Where one turn sends some rows of the set: a few examples, then the rows asked
Von: [ -0.3  15.1  -9.2  35.0  -2.8   6.4  -5.0   6.7  11.4  11.1   8.0   8.7
  18.6 -12.8   6.2   1.1   8.4 -12.6   4.5 -14.6  10.2]
muz: [ -0.5 -13.1  17.5  20.3  -4.2   3.1 -28.2   3.0  -2.1  14.2   6.4  10.9
  -6.2  -9.1   0.1  -0.8   8.0 -13.9  10.9 -15.1   2.3]
kuded: [  1.4 -25.9  -4.3  15.8 -12.8   1.8  -3.3   7.0 -14.6  18.9  -2.6  12.6
   6.0  -6.1  22.9  -5.8  10.5 -14.9  -1.2 -14.0 -11.6]
pege: [ -0.7  15.6  -8.2  35.1  -2.4   9.1  -4.1   6.8   9.8  11.2   6.6   7.6
  17.6 -12.7   6.0   3.3   7.9 -11.5   4.1 -12.7  10.5]
mab: [ -1.1 -10.0  -6.2  13.6  -5.6  19.3  -9.4   3.0  34.4  16.0  -0.2   5.9
   2.5 -11.0   9.5   3.0  -3.9  -8.4   8.1  -8.6  -3.3]
Mag: [ -3.6  17.2  10.8  15.6 -10.8   0.2  -4.1  -5.7  -4.3  20.4   2.9   7.0
  -1.4 -10.3  -0.3 -15.0   9.5 -12.3   4.4 -17.9   0.1]
nivob: [  0.8 -16.6  10.4  22.5  -6.9  -8.0 -27.8   5.8   1.9  13.3   9.1  13.4
  -2.3  -8.8  -3.0  -8.2   8.7 -18.6  10.4 -20.1   2.0]
rulu: [ -2.8 -26.5  11.1   9.8 -10.8  -5.0  -8.6  -9.7   0.7  23.9   2.7   9.8
   4.7 -13.1  12.5   3.8  14.5 -18.3  -7.0 -23.5   2.9]
Sepu: [ -3.2 -13.5   0.5  24.8  -7.8   6.3 -29.6   5.1  15.1  22.3   4.8   7.0
   7.3 -10.2   2.1   0.7  15.4 -15.6   0.1 -13.8  18.4]
tazuv: [  2.0  -8.9   8.1  22.0  -6.5  19.4 -26.0  12.1   9.2  17.6  -0.2   4.7
   3.9  -7.1  10.1   8.0   4.4 -13.3   0.1  -5.8  15.2]
lobit: [  1.1  -0.3   4.1  27.1  -8.8   6.8  11.2   4.5   1.5  17.1   3.1  10.4
  14.1  -8.6   9.1  -2.3 -13.2 -12.3  13.9 -11.7  25.0]
Ris: [ -7.5   1.1 -11.2  10.4  -4.6  11.5   5.2  -5.7  27.7  15.7  -2.5   6.4
  -4.9 -10.6  13.5  -7.6   6.9 -10.4   5.1 -18.5  14.2]
Gitef: [  1.3   2.1  23.0   7.9 -10.6   9.8  -2.2   0.6   2.8  12.9   1.2  10.4
   7.7  -6.4  11.1 -10.7   6.9  -8.3   4.8 -13.5 -15.8]
Gakit: [  2.4 -22.5  17.6   6.8  -9.7   6.1  -4.3  -1.4  -4.3  18.9  -1.9   7.9
   2.9  -9.8  19.4   9.8   3.8 -16.4  -6.4 -16.5  -0.1]
fim: [ -1.5  -2.8  11.4  10.6 -12.9  -6.3  -4.5  -2.8   9.3  13.7   6.3  14.2
  12.2  -7.7   4.2 -21.5  14.4 -14.0   4.7 -22.6 -15.3]
gegem: [ -1.4  15.1  -8.1  35.6  -2.4   8.0  -5.7   5.2  10.4  12.1   7.4   8.4
  17.5 -13.2   6.1   3.4   9.2 -11.7   4.0 -14.0  11.1]
tonar: [  4.3   0.6  15.8   9.6 -12.7   0.2  -0.4   6.3   6.8   8.6   2.8  12.3
  13.5  -4.0   9.1 -18.7   3.5 -14.0   5.5 -19.7 -18.3]
Fofod: [  3.2 -22.7  -5.1  20.9  -5.4  18.7  13.7   7.0  12.3  24.1  -2.2   5.6
   2.5 -12.3  -0.6   6.4  -2.2  -5.5   5.3  -4.9   0.7]
rela: [  8.9 -24.9  10.2   8.4 -11.8  -3.3   0.4  11.2  -2.0  11.1  -1.0  10.5
   8.7  -5.3  19.8   1.8  -2.9 -22.7  -6.5 -19.9  -4.7]
Buga: [ -2.3 -26.7  -3.8  16.8 -12.7   1.4  -6.0   0.5 -13.9  23.1  -1.5  11.3
   5.4  -8.5  20.2  -5.7  16.2 -13.1  -1.7 -15.4  -9.2]
vola: [  2.0 -27.7 -14.7  23.9  -7.1   4.7  13.2   5.3  18.4  24.5   1.2   9.0
   8.2 -13.2  -7.5  -4.6   3.5 -11.9   5.9 -13.0   1.4]
negi: [  7.3 -24.4 -11.2  21.5  -7.1  11.0  16.5  13.9  14.8  19.1  -1.3   7.2
   7.0 -10.4  -2.1  -1.2  -4.0 -11.3   5.5  -9.2  -1.0]
sezu: [ -1.4 -19.7 -12.4  13.1  -5.0  11.7  -1.4  -5.4 -17.5  27.7   5.6  10.5
   0.6 -13.9  20.0  -9.1  -0.2 -11.7   9.2 -18.2   2.4]
Nas: [  4.4 -15.2  -7.0  25.5  -9.5  -3.1 -25.3  17.5  18.2  13.1   5.1   9.2
  12.9  -5.6   3.6  -7.7   7.6 -23.6   0.6 -16.9  13.1]
gem: [ -1.1 -20.4 -17.1  15.1  -5.8   5.3  -2.5  -5.4 -14.6  27.2   7.2  11.7
   2.7 -14.0  17.6 -13.6   1.4 -14.6   9.2 -20.7   3.1]
zol: [ -4.3  -0.5 -15.6  11.3  -5.9   5.5   7.2   0.0  29.2  12.1  -0.8   7.8
  -1.7  -8.8  13.4 -12.6   3.5 -15.7   5.9 -21.6  13.1]
gulef: [  1.1 -11.1 -10.6  14.5  -6.6  13.7  -7.3   9.4  35.0  12.5   0.8   7.5
   4.8  -8.5   9.9  -0.6  -6.4 -12.4   9.1 -10.3  -5.2]
tate: [  6.0 -11.7  18.4  19.2  -4.9   3.7 -24.4  14.3  -4.0   7.7   4.0  11.4
  -4.4  -5.6   4.2  -1.4  -2.1 -15.4  10.4 -13.1  -0.4]
tef: [ -1.8 -13.1 -13.5  16.3  -7.6   9.2  -9.3   4.8  38.5  15.4   3.1   9.6
   6.5 -10.0   6.0  -3.4  -1.6 -13.2   8.4 -13.2  -3.0]
furar: [  0.7 -27.5  -7.2  16.6 -12.8  -1.2  -4.6   4.0 -13.2  20.6  -1.4  12.9
   7.5  -7.5  20.2  -8.3  14.1 -15.9  -0.7 -16.4 -10.9]
zofu: [  9.6 -11.1   0.6  22.1  -8.5   9.6 -21.3  25.8  11.5   8.5   0.0   7.0
   9.7  -2.6  11.0   0.0  -3.7 -19.8   0.6  -9.6  10.5]
kaver: [  2.5 -18.9 -13.2  14.2  -5.4  11.4   0.9   1.2 -17.9  23.3   5.1  10.3
   1.8 -11.9  22.5 -10.1  -5.4 -13.2   9.2 -17.1   0.8]
Mamem: [  3.8 -28.8   3.8  10.5 -12.7 -13.2  -3.8   3.1   3.9  15.5   3.4  12.3
  10.9  -8.1  12.6  -4.8   7.9 -24.6  -6.8 -27.4  -1.6]
tari: [ -1.0 -25.7  -8.2  22.6  -6.2  13.0  10.6  -1.2  15.8  28.8   0.0   6.5
   3.2 -15.6  -5.4   2.2   6.8  -6.0   4.6  -9.1   3.3]
kaz: [  0.0 -25.3  -2.8  15.8 -12.3   4.4  -5.2   3.1 -15.6  21.9  -2.1  10.3
   4.0  -7.9  22.8  -3.5  13.0 -13.0  -1.6 -12.6 -10.2]
petir: [  2.8 -20.1 -17.5  14.6  -5.2   4.6   0.2   1.8 -15.4  23.0   7.0  12.0
   4.1 -12.0  19.9 -14.9  -4.5 -16.7   9.3 -21.4   1.2]
Nem: [  0.6  19.3  12.5  15.2 -10.2   3.6  -0.3   2.4  -6.2  15.7   1.7   7.1
  -0.9  -7.3   3.7 -14.5   1.8 -12.7   5.2 -16.1  -2.5]
tegun: [  0.7  -3.2  -2.8  29.0 -10.2  -3.5  10.1   3.9   5.9  17.4   6.5  12.7
  17.3  -8.7   5.8  -8.6  -9.6 -17.7  14.2 -17.0  25.4]
lis: [  6.8 -15.4  10.5  21.6  -6.9  -6.7 -23.4  16.2   0.3   5.6   7.0  13.1
  -0.6  -4.4   1.3  -8.6  -0.5 -20.2  11.3 -18.6  -2.0]
ter: [ -1.7   2.3 -12.6   9.9  -5.1  11.3   9.7   5.1  26.5   9.0  -3.2   6.9
  -1.3  -6.6  16.9 -10.2  -2.3 -14.5   6.4 -18.4  11.5]
zisak: [ -4.1   0.1   4.1  28.5  -8.0   8.0   6.4  -5.2   2.9  23.2   4.6  10.2
  10.7 -12.2   6.7  -0.3  -5.3  -9.9  13.2 -11.6  27.7]
pagu: [ -1.4  15.3   5.6  16.8 -11.6  -7.1  -3.1  -2.0  -1.4  17.7   5.0   9.4
   1.6  -8.7  -1.3 -21.5   8.2 -17.7   5.5 -21.5  -0.8]
zum: [ -3.9   2.8  -8.2   9.3  -4.6  17.7   7.7  -0.7  25.3  12.2  -4.1   4.7
  -4.4  -8.5  17.1  -5.1   0.5 -10.3   4.8 -15.2  12.0]
Kude: [ -3.6 -11.9 -10.3  15.5  -6.8  14.2 -10.3  -1.1  36.3  20.2   2.4   7.6
   3.0 -12.7   6.2   1.2   1.8  -8.8   8.1 -11.2  -1.0]
Mok: [ -4.2  -3.9  -1.0  29.7  -9.1  -1.4   5.5  -5.7   5.8  23.5   7.4  12.0
  14.5 -13.4   2.6  -6.8  -2.4 -13.3  13.9 -16.6  28.4]
Fubed: [  0.2  15.5  -8.3  34.0  -3.0   7.8  -4.2   8.2  10.2  10.2   7.8   9.2
  18.4 -11.8   7.1   2.3   6.6 -13.1   4.5 -14.3  10.0]
zadab: [ -4.8   0.0  20.1  10.4 -10.7   3.5  -6.2  -9.8   7.0  20.0   4.2  11.3
   7.6 -10.1   5.7 -13.7  16.6  -8.0   3.9 -17.9 -13.5]
sopu: [  3.3  17.6   7.4  16.7 -12.3  -3.8   1.0   5.4  -4.2  13.3   3.1   8.9
   2.6  -5.5   2.1 -20.3   0.9 -17.6   5.9 -19.5  -3.2]

muz goes to nivob
tef goes to gulef
Now these:
Ris goes to zol
Gitef goes to zadab
Gakit goes to rulu
zisak goes to Mok
Nem goes to Mag
gem goes to petir
gegem goes to Von
Sepu goes to Nas
Buga goes to furar
negi goes to Fofod

